One hidden turn or mirror swaps the rows below in pairs. Which row is each named row swapped with?
nilo: [ -5 -13  -1  14  -9  15  -2   1  29  -7  17   9  20  14 -20  -2  12  14]
gon: [  5  10  24 -21   5   1   8  -3  -7   9  -7  20  26   7  26  11  17 -23]
Tep: [  1 -20  -4   2  -8  16   4  -3  15   0  21  23  13   6 -23 -12 -12  -7]
Fik: [-11   4   7  23   4   7  23  13 -12  -2 -20   3   4  21  36  16 -14  -7]
desu: [ -1  -2   3  20  -8   1  18  -9  17   5  22  25  20  -9 -16  -8  -1  13]
lalan: [-16  -1  10  26  13   8  24  19  -3 -13 -23   2   5  15  34  11 -12  -5]
Badu: [  7 -19   5  -4   1  13  -8  -2   6 -21 -35   1   5 -16  12  -7 -15  15]
Dedak: [ -8  11   1 -24  22  -4  16 -19 -12  22  -6  19  22   7  16   6   2 -17]
Ful: [-13  -4  17 -14   8 -17  16  -6  -1  34  -8   7  24   1   0  13   4  -4]
sida: [  1  -1  -3   3  10  28 -20  -6  17   4  19  20  19   8 -17 -14  -3   2]
zak: [-15   6   2  26   2  12  30  16  -4  -8 -23   4  -1  19  32   7  -6 -10]
tet: [ -6   1   4  23   4   8  24  19 -14 -16 -20   3   6  16  37   5 -13  -6]
puno: [  6   7   9 -26  14  11  20  -9 -22  22  -6   5  26  14  17  -3   2 -19]
buzit: [-14   5   7  22  14  11  24  20  -9 -10 -19  12   1  22  30  19 -12  -2]
nogis: [-19   3   5  30  13   9  24  15  -8  -9 -21   2  -2  17  29  10 -12  -8]
Bugov: [-13   5   5 -23  15  -6  20  -7   3  27  -1  -2   6  16  -4   0  -8 -20]
Sor: [  6   0   8 -23   1 -14  27   4   4  20 -10  -4  16  21   8  10  16  -6]
rof: [ 10   4   6 -22   1  12  25  -9  -7  21   3   1  30  16  19   8  -3 -26]
gup: [ 15  -2  20 -22  10   3  25  -4  -3  26  -2   1   6   1  -1   9  13 -19]
Mivoz: [  1  10  -6  16   7  12 -14 -21  23 -12  11  17  20  -3   3 -17  13   6]
pap: [  7   7 -14  12  -4  30   0 -10  31   3  21  11  18   5  -7   1   1 -10]
Zefo: [  2 -20   3   4   2  13   1   3   7 -27 -36   3   8 -15  11  -1 -13  17]
pagef: [  7   4   0   5  10  18 -20  -3  22   2  11  18  22  12 -16 -24  -8   6]
Zeleb: [ -4   8  -2 -16  14  -5  18  -7 -10  26  -3  20  33  18   7  17  15 -11]
geka: [  6 -11   1  -6   2  17   1  -1   5 -26 -31  -5   5 -15   9  -1 -19  23]
davu: [ -4 -17   3   4   5  19 -10   6  -2 -26 -34  -5   9  -9  10  -1 -14  19]
Mol: [ 17   8   9 -30  13   0   2   6   9  30 -13  13  13  13   6   4   4 -22]
dinik: [  1 -22   2  -1  -2  22  -7   3   5 -19 -40   3   4 -10   3  -4  -7  17]
nosep: [ 10 -14   0  30  -3  11   4   0  10  -1  22   9  12   4 -18  15   2  18]
tuli: [ -1  -1   2  10   9  27  -3 -13   9  -7  23  37  15  -3  -7 -12  -3   5]
lam: [  1   6 -10  11   5  28 -11 -10   7  -7  11  26  30  10 -16 -23  -4   4]
fufed: [  9   4  11 -13  10 -19  19   1  -7  22 -17  -3  11  12  -3  30   1   5]
Nezi: [ 16  -3  -8  14   0  23   2  -5  18   9  18  32  21  16 -11  -5   9  17]
Nof: [ -9  10   9  29   0  10  23  20  -7  -8 -25  15   7  10  28  17  -6 -11]
Fot: [ 10   1  13 -25  10  -5  15  -1   9  28 -13   1  31  15  28   5  -1  -5]
kuzi: [ 4  3  2 14 -5 21  0 -3 37 -6 17 19 34 10 -1 -8 -6 14]
zano: [-18   8  11  29   5  10  20  15  -3 -12 -16   5   5  15  34  12 -14 -12]
nit: [ 10   1   0  -1   7  20   2  -7  13   1  26  24  18  -4 -15 -11  13  20]
bive: [  4 -23   4   1  -1  16  -1   1  -2 -24 -35   6   2 -16   6   0 -12  14]
kem: [  7 -25  -6   0   6  21  -1  -3   2 -20 -31   0   3 -13  10   3 -11  25]
vip: [  5 -15   2   5  -4  19  -8  -1   6 -21 -31   2   1 -11   4  -2 -16  26]
ketab: [  6  14   6 -26  13   7  18 -10  -2  33  -9   6  22  15   4  20  11   3]
Boka: [ 10  13  -2 -29   7   1  22 -10  -8  22   0  12  22  18  13   4  -3 -24]
gilor: [-14  -6   5  28   8   7  15  22  -5  -8 -17   7   9  25  34  13 -14  -9]
repa: [  4 -14  -1   9   5  19  -9  -1   7 -13 -37  -3   0 -23  13  -4  -3  18]
nani: [ -1   2 -11  23   2  11  -2 -10  25   3   7  21  17  10 -29  -2   4  -9]

pagef pairs with rof
fufed pairs with nosep
vip pairs with Fik
gon pairs with Mivoz
Nezi pairs with ketab
Bugov pairs with Tep

